[[129 135 155 133]
 [128 131 141 129]
 [129 133 146 133]
 [131 134 148 142]
 [128 129 130 130]
 [132 137 158 146]
 [134 133 142 157]
 [133 136 153 149]
 [131 133 144 141]]
:
[[133 129 133 142 130 146 157 149 141]
 [155 141 146 148 130 158 142 153 144]
 [135 131 133 134 129 137 133 136 133]
 [129 128 129 131 128 132 134 133 131]]

[[135 141 123 115 121 114]
 [139 146 108 130 114 121]
 [143 120 124 152 144 140]]
:
[[114 121 140]
 [121 114 144]
 [115 130 152]
 [123 108 124]
 [141 146 120]
 [135 139 143]]

[[141 137]
 [142 144]
 [114 116]
 [115 115]
 [156 134]
 [136 137]
 [102 103]
 [133 135]
 [123 140]]
:
[[137 144 116 115 134 137 103 135 140]
 [141 142 114 115 156 136 102 133 123]]

[[143 141 133 134 131 130 120]
 [146 150 149 141 135 134 147]
 [140 130 119 116 106 110 108]
 [137 130 134 127 131 131 133]]
:
[[120 147 108 133]
 [130 134 110 131]
 [131 135 106 131]
 [134 141 116 127]
 [133 149 119 134]
 [141 150 130 130]
 [143 146 140 137]]

[[142 124 138 134 129 121 105 141 124 140 115]
 [152 124 132 141 129 127 108 144 128 139 123]
 [118 139 122 128 133 121 135 123 142 126 125]
 [134 144 122 132 125 133 123 144 143 126 133]
 [131 127 127 132 125 132 126 133 118 132 136]
 [144 131 120 133 133 121 123 129 112 102 128]]
:
[[115 123 125 133 136 128]
 [140 139 126 126 132 102]
 [124 128 142 143 118 112]
 [141 144 123 144 133 129]
 [105 108 135 123 126 123]
 [121 127 121 133 132 121]
 [129 129 133 125 125 133]
 [134 141 128 132 132 133]
 [138 132 122 122 127 120]
 [124 124 139 144 127 131]
 [142 152 118 134 131 144]]

[[122 136 123 141 152]
 [122 135 123 141 152]
 [121 138 123 141 146]
 [130 123 126 140 152]
 [119 144 123 141 139]]
:
[[152 152 146 152 139]
 [141 141 141 140 141]
 [123 123 123 126 123]
 [136 135 138 123 144]
 [122 122 121 130 119]]

[[112 107 148 127  98]
 [118 119 133 122 109]
 [139 125 134 133 140]]
:
[[ 98 109 140]
 [127 122 133]
 [148 133 134]
 [107 119 125]
 [112 118 139]]
---
[[115 139 145 155]
 [118 134 130 121]
 [138 124 138 156]
 [118 131 139 145]
 [116 143 140 140]]
:
[[118 134 130]
 [138 124 138]]

[[117 127 120]
 [104 129 132]
 [112 147 143]
 [129 141 137]]
:
[[104 129 132]
 [112 147 143]]

[[122 112 148 135 122]
 [148 122 123 111 135]
 [149 116 124 116 134]]
:
[[148 122 123]
 [149 116 124]]

[[135 150 124 127]
 [114 134 124 141]
 [124 120 131 136]
 [105 120 101 126]]
:
[[114 134 124]
 [124 120 131]]

[[120 129 118 129]
 [125 142 140 130]
 [124 146 120 152]
 [114 120 148 149]]
:
[[125 142 140]
 [124 146 120]]

[[105 120 127 139 117]
 [146 151 118 103 129]
 [143 149 116 104 127]]
:
[[146 151 118]
 [143 149 116]]

[[126 136 135 152]
 [145 126 137 102]
 [126 136 141 102]]
:
[[145 126 137]
 [126 136 141]]

[[147 148 105 145 143]
 [105 105 105 148 152]
 [105 106 126 151 146]
 [104 112 121 144 151]]
:
[[105 105 105]
 [105 106 126]]

[[131 116 114 111]
 [140 127 144 124]
 [151 139 126 110]
 [125 111 141 121]]
:
[[140 127 144]
 [151 139 126]]
